In the rows, zero is written as 128.
Turns in one plane each, and the order they were made in; the first pair answered
Q_567 (before |-> after):
[ 91 147 138 110 173  46 113 175] |-> [134  78 108 150 119 102  89 215]
[139 139 107 133 102 158 100 139] |-> [130 172 120 119 111 142 115 114]
[134 118 107 120  73  93 155  98] |-> [111 127 117 106 107  66 157 102]
Q_802 (before |-> after):
[105 178 129 128 130 135 156 110] |-> [ 92 160 113 126 135 136 152  96]
[125 149  83 124 117 100 121  90] |-> [115 102  82 132 120 128 120  88]
[144 105  93 129 115 148  91 163] |-> [152 121 105 130 110 147  94 175]
Q_739 (before |-> after):
[168  97  96 150 149 135  59 172] |-> [186 135  78 138  90  94  81 142]
[103 131  72 114 141 102 108  71] |-> [101  78  97 130 180 124  96 145]
[145 137 132 125 148 140 113 105] |-> [150 115 142 131 143 131 114 149]
[132 178 145 122 180 145 129 138] |-> [142 166 150 126 154 120 137 180]
Q_51 (before |-> after):
[109 128 161 115 110 126 171  96] |-> [106 127 102 117 172 133 104  98]
[130 154 119 118 142 165 120  79] |-> [152 142 105 126 110 174 114  95]
[110 119 151 118 109  85 160 131] |-> [101 121 111 119 162  84 110 129]
[127 141 148 130 160 147 118 140] |-> [145 130 135 139 134 155 112 154]

Each pair is 2 to 3 turns apart.
[119 101  81 115  93 133 118 115] |-> [105  89 129 115 106 160 146 106]	Q_739 then Q_51 then Q_739
[157 157 104 129 116 147 102 131] |-> [151 150 152 127  99 154 142 135]	Q_739 then Q_51
[134 116 123 135 104 126 137 140] |-> [122 133 122 126 125 135 136 101]	Q_739 then Q_51
[116 138 123 125 105 101 146  79] |-> [112  92 100 142 128 138 114  91]	Q_51 then Q_802
[107 104  93 106 132  64 152 108] |-> [131 115  86 116  86  92 157  82]	Q_567 then Q_567 then Q_567
[131 130 135 127  87 118 143 121] |-> [102 115 138 122 159 123 120 131]	Q_802 then Q_51 then Q_739
[137 119 103 134 114 158 110 138] |-> [130 135 110 127 109 162 123 103]	Q_567 then Q_802 then Q_802
[ 85  84 122 120 111 104 166 100] |-> [ 81  72 128 127 170 141 132 122]	Q_739 then Q_802 then Q_51
[129 134 155 125 171 115 104 153] |-> [155 140 106 131  92 100 107 117]	Q_567 then Q_739 then Q_802
[136 155 159 111 138 148 120 112] |-> [141 111 160 124 130 153 120 155]	Q_567 then Q_567 then Q_51
[126 132  77 119 133 115 100 127] |-> [126 120  83 124 144 136  94 135]	Q_567 then Q_739
[130 100  97 137 142 128  83 160] |-> [146 126 116 137  62 133 134 107]	Q_739 then Q_739 then Q_51
[158 143  99 141  90 152 113  93] |-> [157 129 103 143  87 163 112  97]	Q_802 then Q_802
[112  68 106 125  92  80 132 141] |-> [118  77 123 125  64 106 151 105]	Q_51 then Q_567 then Q_567
[144 112  91 141 121 120  99 162] |-> [141 182 118 121 114 106 127 111]	Q_802 then Q_567 then Q_567
[138 114 184 136 115 162 153 143] |-> [175 141 118 139 119 148  93 164]	Q_802 then Q_51 then Q_51
[157 163 126 128  63 116 110 125] |-> [131 174 100 117 133 108  73 112]	Q_51 then Q_51
[132 179 136 135 108 118 141 123] |-> [114 126  83 146 118 130 116 100]	Q_802 then Q_51 then Q_802
[140 142 149 137  92 160 143 102] |-> [134 150 171 130 104 140 156 126]	Q_739 then Q_739 then Q_567
[127 105 122 136 125 198 131  57] |-> [136  96 104 141 150 204  98  88]	Q_567 then Q_802 then Q_51
[117 179 129 112 179 117  99 112] |-> [115 181 137 110 179 117 106 112]	Q_51 then Q_51 then Q_51
[186 160 117 153  72 125 142 187] |-> [131 166  52 124 118  59 128 123]	Q_802 then Q_802 then Q_567
[160 169 113 131 104 130 118 111] |-> [129 144 148 132 170 164 114 120]	Q_51 then Q_739
[100 108 123 149 131 156 119  75] |-> [100 132 130 142 126 140 129  62]	Q_51 then Q_567
[152 150 178 129  96 110 169 172] |-> [118 167 108 115 192  94 101 133]	Q_802 then Q_51 then Q_739
[177 118 114 140 134 118 100 191] |-> [155 169  90 116 162  87  96 129]	Q_802 then Q_739 then Q_567
[126 128  98 122 137  67 116 174] |-> [124  79 109 139 135 107 120 188]	Q_802 then Q_802 then Q_802
[136 133 125 104 165 110 111 125] |-> [159 118 110 116 106 131 121 105]	Q_802 then Q_51 then Q_739
[133 111 135 136 109 147 142 119] |-> [144 119 111 135 109 145 120 122]	Q_567 then Q_51 then Q_51
[111  99 123 147 116 117 149 117] |-> [105  94 129 148 137 137 141 118]	Q_567 then Q_51 then Q_802
[144 156 134 102 115  72 138 150] |-> [102  86 116 113 175 137 114 106]	Q_802 then Q_739 then Q_802
[119 131 166 125 148 139 136 138] |-> [123 151 143 116 122  96 145 123]	Q_739 then Q_802
[117 136 126 118 113 122 129 111] |-> [117 114 136 123 119 122 127 148]	Q_739 then Q_739
[112 158 119  97 130 111 130 127] |-> [123 108  99 116 102 141 119 140]	Q_802 then Q_51 then Q_802
[ 99 104 143 130 157 130 161 109] |-> [123  87 138 142 112 124 165 142]	Q_739 then Q_567
[153 165 132 119 142 159 118 132] |-> [145 170 146 114 149 142 126 139]	Q_51 then Q_567
[138  91 102 143 112 117 159 125] |-> [116 100  99 128 160 107 149 113]	Q_567 then Q_51 then Q_567
[118 118 142 125 137 135 131 146] |-> [123 115 137 128 130 134 127 149]	Q_51 then Q_51
[113 116 147 116 135 135 142 127] |-> [131 115 119 127 131 154 112 135]	Q_802 then Q_51 then Q_567
[152 148 143 148 126 184 108 134] |-> [142 193 128 126 129 135 116 101]	Q_802 then Q_51 then Q_802
[ 79  68 142 119 130 129 172  92] |-> [ 75  62 108 117 169 114 133 114]	Q_739 then Q_51
[173 186 124 124  82 154 137 101] |-> [131 155 199 116 160 142 161 161]	Q_739 then Q_739 then Q_51
[135 124 142 120 149 121 123 165] |-> [128 131 167 118 136 133 147 142]	Q_567 then Q_51
[ 95 105 147 119  94  90 159 120] |-> [ 88  77 165 129 138 138 142 136]	Q_739 then Q_567 then Q_802
[139 118  68 139  87  84 119 120] |-> [106 108  85 125 140  58 122 138]	Q_51 then Q_567 then Q_51
[ 99 113 113 116 125 120 137  75] |-> [120  89 167 135 132 153 143 149]	Q_567 then Q_802 then Q_802
[130 107 147 134 101 168 134  98] |-> [136 127 176 125 119 122 137 170]	Q_51 then Q_739 then Q_802
[135  87 148 133 138 166 100 136] |-> [151 102 161 134 102 163 115 141]	Q_567 then Q_739
[113 132 134 115 139  80 163 125] |-> [143 116  72 138 127 123 110 116]	Q_51 then Q_567 then Q_739
[ 88 122 190 102 168  82 177 152] |-> [ 75 123 151  93 149  65 182  96]	Q_739 then Q_802
[107 123 120 121 171 102 124 123] |-> [125 126 145 125 107  97 164 129]	Q_51 then Q_51 then Q_802
[170 168 129 131 108  98 123 151] |-> [165 161 100 136 115 140 104  94]	Q_739 then Q_51 then Q_802
[146 116  98 131 102 100 122 185] |-> [ 88 128 127 107 146 121 158  74]	Q_51 then Q_739 then Q_802
[138 149 122 132 179 157  84 153] |-> [141 162  93 122 139  89  95 164]	Q_802 then Q_739 then Q_802
[163 149 103 164 111 188 115 124] |-> [173 152 112 165 102 167 119 162]	Q_802 then Q_739 then Q_739
[174 121  78 147 122 110 112 100] |-> [176 141 102 138 102  95 141  87]	Q_567 then Q_51
[165  90 137 153 109 162 120 170] |-> [124  97 190 132 139 146 162 150]	Q_51 then Q_567
[104 105 106 117 140  97 132 126] |-> [110 122 121 116 113 102 156 101]	Q_51 then Q_567 then Q_51
[152 101 135 158 141 222  93 126] |-> [153 182 150 134 129 201 118  71]	Q_567 then Q_802
[128 158 138 115 123 131 137 113] |-> [118 102 112 125 142 133 114 143]	Q_802 then Q_567 then Q_567
[163 147 132 133 120 169 104 124] |-> [127 159 171 113 159 135 131 126]	Q_51 then Q_567
[ 85 127 146 113 196 147 131 113] |-> [101 136 171 118 188 158 137 137]	Q_802 then Q_802
[122 190 123 111 107 108 153  68] |-> [132 115 138 147 140 217 120 102]	Q_739 then Q_567 then Q_567
[ 96  67 141 126 135 167 151  64] |-> [122  86 130 124  58 106 176  89]	Q_739 then Q_739
[107  92 156 136 144 128 127 143] |-> [101 121 132 122 154  92 120 125]	Q_739 then Q_51 then Q_739
[117 167 148 105 131  89 152 125] |-> [126 111 121 124 140  97 122 186]	Q_567 then Q_51
[118 138 102 112 104  74 116 127] |-> [116  95  99 127 127  98  96 162]	Q_739 then Q_567 then Q_739
[112  86 119 138 144 127 121 157] |-> [123 122 106 128  91 100 146 116]	Q_739 then Q_802 then Q_567
[ 92 161 134 108 152  69 135  98] |-> [144 133 131 134  55  87 150 133]	Q_51 then Q_51
[111 117  91 130 143 116 117 111] |-> [131  98 133 146 133 156 125 151]	Q_802 then Q_802
[138 164 100 107  91  67 137 122] |-> [162 114  81 141  87 166  95 122]	Q_739 then Q_51
[110 164  69 116 144  73 121 136] |-> [125  85  80 148 130 133 112 189]	Q_567 then Q_802 then Q_802
[134 117 134 140 107 126 149 135] |-> [132 117 103 141 140 128 114 135]	Q_51 then Q_51
[137 128 140 126 172 146 105 170] |-> [161 162 142 127 117 171 121 120]	Q_567 then Q_567
[105 112 103 116  81  81 155  88] |-> [100  55 146 132 102 123 160 146]	Q_567 then Q_802 then Q_802
[134  80 120 132  97  99 122 154] |-> [112  84 119 128 154 149 103  98]	Q_739 then Q_739
[164 145 155 140  93 159 127 142] |-> [120 155 142 116 173 104 107 155]	Q_802 then Q_51 then Q_567
[127 107 136 149 144 154 130  96] |-> [118 115 142 141 159 144 131  97]	Q_567 then Q_567
[111  93 147 143 165 152 136 108] |-> [134 104 147 151 169 164 117 135]	Q_802 then Q_51
[117 100 135 143 160 134 135 109] |-> [125 139 133 135 141 128 142  83]	Q_51 then Q_567 then Q_567
[150 119 113 128 115  73 113 177] |-> [131 147  82 118 134  90 104  85]	Q_802 then Q_739
[102  90 130 105 108 126 131 116] |-> [108  86 123 110 106 131 122 125]	Q_51 then Q_567 then Q_739
[117 158 135 119 168 152 116  92] |-> [160 121 150 144 103 160 127 165]	Q_739 then Q_51 then Q_567
[105  77 149 118  92 113 182 112] |-> [ 85  80 149 111 132 117 174  92]	Q_739 then Q_567
[189 176 118 144 120 167  96 139] |-> [155 199 106 122 164 114  94 122]	Q_802 then Q_567
[ 97 116 132 124 164 146 140  82] |-> [144  95 128 144  78 124 156 137]	Q_567 then Q_739 then Q_567
[123 100  69 147 139 157 102 103] |-> [ 77 119 147 118 160  91 171 120]	Q_51 then Q_567 then Q_567
[145 144 106 151 100 172 110 120] |-> [153 155 123 151 110 170 107 149]	Q_739 then Q_802
[104 145 141 115 181  90 104 183] |-> [135  87 100 146 126 140  82 189]	Q_802 then Q_567
[129 102 129 106 129 122 127 111] |-> [136 100 133 112 127 139 124 114]	Q_802 then Q_51 then Q_567
[105  79 144 137 137 169 155  89] |-> [144 109 172 138  94 124 173 164]	Q_739 then Q_802
[110 151 154 106 196 140 125  76] |-> [111 152 162 107 191 139 136  74]	Q_51 then Q_51 then Q_51
[151 117 122 140 116 119 111 190] |-> [111 158 175 116 164 139 143 124]	Q_567 then Q_51 then Q_739
[135 145 178 126 131 153 135 139] |-> [127 136 157 123 154 125 116 168]	Q_567 then Q_802 then Q_567
[136 180 108 120 140 111 109 115] |-> [140 156 110 133 153 161  93 111]	Q_51 then Q_739
[127 156 134 133 155 165 100  78] |-> [133 181 143 124 138 143 112  77]	Q_51 then Q_567
[117  68 140 145  93 140 153 144] |-> [109 100 150 139 112 172 155  87]	Q_567 then Q_739
[106 129 150 125  87  82 154 126] |-> [ 88 123 119 123 162  83 107 135]	Q_51 then Q_739
[116 156 164 106 143 133 156 110] |-> [137 117  93 130 147 159  92 130]	Q_802 then Q_51 then Q_802
[113 117 138 131 152 143 139 118] |-> [124 138 154 128 147 140 145 130]	Q_802 then Q_802
[ 74 120 146 135 215 153  83 132] |-> [108 221 169 113 133 117 132  77]	Q_51 then Q_567 then Q_567
[ 99 105 131 106 175 102 122 154] |-> [140  75 119 134 116 157 116 163]	Q_802 then Q_567
[118 101  76 142 115 149 119  73] |-> [ 84  82 151 129 174 139 151 121]	Q_51 then Q_567 then Q_739
[140  94 166 124 130 136 133 158] |-> [140 132 132 110  91  99 143 102]	Q_739 then Q_802
[146 128 102  94 156 157 102 138] |-> [134 160 138  78 138 138 145 108]	Q_51 then Q_739 then Q_567
[125 143 149 118  98 102 148 127] |-> [ 99 105 124 119 119  95 138 113]	Q_802 then Q_802 then Q_567
[155  97  88 142 101 135 103 142] |-> [137 161  95 118 132 123 112  80]	Q_567 then Q_51 then Q_51
[167 121 159 138 124 148  94 183] |-> [147 123 197 129 128 144 128 173]	Q_51 then Q_567
[147 165 124 125 144  91 107 176] |-> [139 173 148 118 141  84 131 168]	Q_51 then Q_51
[ 98  88 144  97 114 136 171  88] |-> [104  72 134 101 100 115 171 120]	Q_567 then Q_567 then Q_739
[119 114  64 113  98 103 124  62] |-> [137  45  98 139  87 132 124 155]	Q_567 then Q_739 then Q_51
[110 129  67  95 173  58 104 111] |-> [117  31 114 131 165 152 111 163]	Q_802 then Q_802
[118 168 151 121 166 135 120 104] |-> [121 116 154 132 160 117 122 174]	Q_802 then Q_739
[106  97 131 126 161 149 125 128] |-> [118 107 106 122 148 104 116 157]	Q_739 then Q_51 then Q_51
[124 166 135 121 125  82 147 127] |-> [125 150 101 128 169 108  99 128]	Q_51 then Q_739
[137 100 163 143  83 155 146 157] |-> [139 177 140 117  85  92 142 133]	Q_802 then Q_802
[106  93 134 134 162 122 124 173] |-> [163 128 138 145  91 149 129 169]	Q_567 then Q_802
[146 186 106 126 103 150 115 103] |-> [129 117 100 141 108 188 112 102]	Q_802 then Q_802 then Q_802
[133 129 147 126  96 107 151 145] |-> [108 134 122 115 164 103 118 127]	Q_802 then Q_51 then Q_739
[101 132 118 101 164 102 104 129] |-> [119 128 138 103  88  91 148 129]	Q_567 then Q_739 then Q_51
[136 143 100 127  92 105 141  93] |-> [102 108 102 123 139 114 138  84]	Q_51 then Q_802 then Q_567
[173 167 136 150 108 110  86 152] |-> [146 190 165 134 130 125 110  94]	Q_739 then Q_51 then Q_51
[121 141 146 115 160 132 129 113] |-> [138 146 159 119 124 127 149 123]	Q_51 then Q_51 then Q_567
[157 114  97 133 114  88  84 180] |-> [135 156 154 111  77  82 161  98]	Q_567 then Q_802 then Q_51
[ 79 119 198 122 182 151 161 123] |-> [119  93 185 137 101 110 172 192]	Q_739 then Q_567
[124  87  68 156 161 141  67 154] |-> [167 139  76 154  65  99 105 159]	Q_802 then Q_739
[ 96 108 190 129 172 143 141 132] |-> [131 127 183 138 107 179 149  95]	Q_51 then Q_567 then Q_51
[138 183 126 126 105 103 142 102] |-> [144 124  90 145  77 128 130 100]	Q_51 then Q_802 then Q_51
[146 130 114 145 114 120 136 108] |-> [131 120 135 144 140 140 141 104]	Q_739 then Q_51 then Q_51
[179 169  68 143  70 113  96 134] |-> [148 129  70 137 135  81  77 191]	Q_567 then Q_567 then Q_567
[158 119 159 152 110 170 117 169] |-> [158 145 135 138 107  98 117 188]	Q_51 then Q_51 then Q_739
[ 81 109 117 156 187 127 112 138] |-> [110 118  97 171 127 171 110  85]	Q_51 then Q_739 then Q_739
[129  88 150 143  96 174 150 107] |-> [152 127 166 137  77 149 161 134]	Q_739 then Q_802
[131 129 108 150 143 165 116  64] |-> [115 102 165 149 183 147 132 151]	Q_51 then Q_567 then Q_739
[142 107  95 115  93  67  91 180] |-> [107  94 102 116 186 143  58 128]	Q_739 then Q_739
[113 136 108 133 140 108 110 138] |-> [122 118 130 143 138 136 113 159]	Q_802 then Q_802 then Q_802
[125 143 112 151 145 131 102 136] |-> [120 158 134 145 124 133 131 103]	Q_739 then Q_51 then Q_739
[130 149 115 129 110 150 118 124] |-> [121 152 145 126 134 150 126 137]	Q_51 then Q_739 then Q_802
[132  88 117 108 105  70 122 121] |-> [138  79 103 115 103  83 109 118]	Q_51 then Q_51 then Q_567
[125  85  82 138  82 138 134  76] |-> [164 101 143 151  64 170 148 136]	Q_802 then Q_802
[127 101 133 109 113  71 155 160] |-> [144 101 125 117  86  84 150 158]	Q_567 then Q_802
[114 160  91 119  86  78 117  45] |-> [117  36 126 159  69 153 127 115]	Q_802 then Q_802 then Q_739
[109 120 163 119 157 107 149 160] |-> [146 130 159 131 116 119 141 184]	Q_567 then Q_802
[131  93 134 127  94 105 147 141] |-> [111  83 137 128 148 150 127 114]	Q_739 then Q_739
[112 147 133 118 108 129 169  83] |-> [121 106 154 131 109 118 169 166]	Q_739 then Q_739
[127  89 181 133 142 143 139 137] |-> [148 112 171 133  86 136 153 119]	Q_567 then Q_739
[150 101 141 127 112 138 106 157] |-> [149 131 149 123 115 166 112 108]	Q_567 then Q_739
[159 149  73 131 147 150  73 110] |-> [165 119  93 143 144 181  77 128]	Q_802 then Q_802
[130 122 154 117 116 113 146 153] |-> [130  97 130 127 138 133 119 159]	Q_567 then Q_51 then Q_567
[148 175 112 127 106 112 130 121] |-> [112 151 105 116 134  83 139 113]	Q_802 then Q_51 then Q_567
[104 149 199 124 142 157 134 158] |-> [109 166 178 112 105  95 150 168]	Q_567 then Q_739 then Q_567
[142 157 131 144  94 146 141 105] |-> [132 133  97 148 117 157 110  99]	Q_51 then Q_802 then Q_51
[127  74  92 131 148 145 114 149] |-> [145 132  87 115  81 102 147 114]	Q_739 then Q_567
[ 93 175 135 124 131  52 142  92] |-> [ 61  76 129 142 171  90 123 120]	Q_802 then Q_739
[125 147 112 125 102 127 106 140] |-> [104 145 138 117 122 109 128 147]	Q_51 then Q_567
[117 155 140 122 115 121 152  76] |-> [109  79 155 142 130 151 147 130]	Q_802 then Q_802 then Q_739
[125 123  93 139 115 170 115  77] |-> [149  91 127 154 101 176 123 153]	Q_802 then Q_739
[115  86 161 137 141 177 145 143] |-> [100  74 129 127 167 131 125 165]	Q_739 then Q_51 then Q_567
[118 127  57 125 107  72 115  90] |-> [110 127  70 120 111  52 127 107]	Q_51 then Q_567 then Q_51
[ 93 109 134 109 102 120 179  72] |-> [106  90  67 123 134 146 110  79]	Q_51 then Q_567 then Q_567
[146  99  91 153 100 140 133  81] |-> [127 115 183 145 152 155 165 116]	Q_739 then Q_802 then Q_51
[111 155 145 142 181 163 114 105] |-> [127 197 130 127 134  95 126 117]	Q_739 then Q_802 then Q_739
[126 153 118 138 131 157 116  85] |-> [139 155 169 139 124 132 139 162]	Q_739 then Q_51 then Q_802
[150 145  78 138  93 118 115 101] |-> [123 131 129 132  83 122 167  84]	Q_802 then Q_51
[120 119 132 121 137 123 126 151] |-> [118 140 131 117 119 128 139 110]	Q_567 then Q_739 then Q_51
[146 167 119 133 165 154  85 128] |-> [170 175 118 139 117 152  98 128]	Q_739 then Q_567 then Q_739
[156 132 157 156 129 194 104 158] |-> [148 182 190 137 133 164 132 143]	Q_567 then Q_739 then Q_567
[130 108  87 128 134 112  93 156] |-> [153 118  88 135  92 141 103 131]	Q_567 then Q_802
[133 114 179 135 123 155 156  87] |-> [152 106 151 141 152 109 109 184]	Q_802 then Q_51 then Q_739
[131 175  99 100 115 105 128  95] |-> [147 126  84 117  99  98 113 163]	Q_567 then Q_51
[124 148 119 117 124  78 150 131] |-> [111 107  95 129 166 130 117 118]	Q_51 then Q_739 then Q_802
[145 124 137 147 163 146 102 170] |-> [143 174 113 135 140 141 111  89]	Q_739 then Q_739
[135 165  94 120  72  70 141  95] |-> [130  56 127 154  71 158 148 128]	Q_802 then Q_802 then Q_802
[146 132 140 129 157 169  97 140] |-> [146 169 161 115 145 125 123 148]	Q_51 then Q_802 then Q_567
[109 121 116 129  89  82 163 127] |-> [115 106  75 143 118 145 111  98]	Q_739 then Q_51
[ 90 123 177 116 126  75 181 141] |-> [ 98  86  81 129 149  70 109 154]	Q_51 then Q_739 then Q_802
[148 175 168 113 143 148 135 140] |-> [144 153 167 116 156 139 128 170]	Q_739 then Q_567
[125 165 106 123 119 102 152  78] |-> [120  82  89 142 149 106 120 158]	Q_567 then Q_567
[108  94 141 135 123 160 145 104] |-> [116  98 121 138 126 167 124  98]	Q_51 then Q_567 then Q_51
[118  89 112 160 111 130  75 177] |-> [103 143 183 134  85  90 150 154]	Q_51 then Q_802
[127 142  92 105 104  91 114 120] |-> [107 102  86 108 124 110 107 118]	Q_567 then Q_802 then Q_739
[112 115 111 119 123 118 139 104] |-> [117 100 104 122 125 125 128 116]	Q_567 then Q_51 then Q_739
[114 142 106 117 117 100 134 115] |-> [121 120 104 125 108 101 130 139]	Q_567 then Q_51
[127 122 159 124 135 108 142 163] |-> [140 144 145 127 108 151 142  94]	Q_567 then Q_567 then Q_739
[106 149 144 105 165  96 154 125] |-> [ 92 107 136 113 175 109 149 129]	Q_739 then Q_802 then Q_802
[132 106 137 147 100 164 134 144] |-> [114 130 116 135 163 153  97 135]	Q_51 then Q_802 then Q_51
[138 105 135 153 144 155 124 140] |-> [154 146 150 147 130 149 132 138]	Q_802 then Q_567
[105 160 123 107 153  83 135 103] |-> [116 128  97 117 127  69 125 134]	Q_567 then Q_739
[133  78  92 147 105 113 144 125] |-> [125  86 112 146 125 158 148  89]	Q_567 then Q_802 then Q_739
[ 83  83 114 117 164 107 134 158] |-> [ 79  78 108 121 148 146 141  99]	Q_739 then Q_739 then Q_802
[ 88 109 188 121 164 115 166 132] |-> [156 137 184 142  80 150 162 146]	Q_567 then Q_567 then Q_802
[179 112 139 161  73 180 161 140] |-> [114 129 188 129 196 139 167 159]	Q_51 then Q_567 then Q_802
[131  52 125 148 113 179 124 120] |-> [106  87  79 126 176 126  88 105]	Q_739 then Q_51 then Q_51
[156 114 162 126  94  98 148 141] |-> [146 116 164 120 112  85 150 146]	Q_567 then Q_567
[143  92 111 141  85 162 126 126] |-> [ 95 125 155 111 173 111 140 139]	Q_567 then Q_567 then Q_739
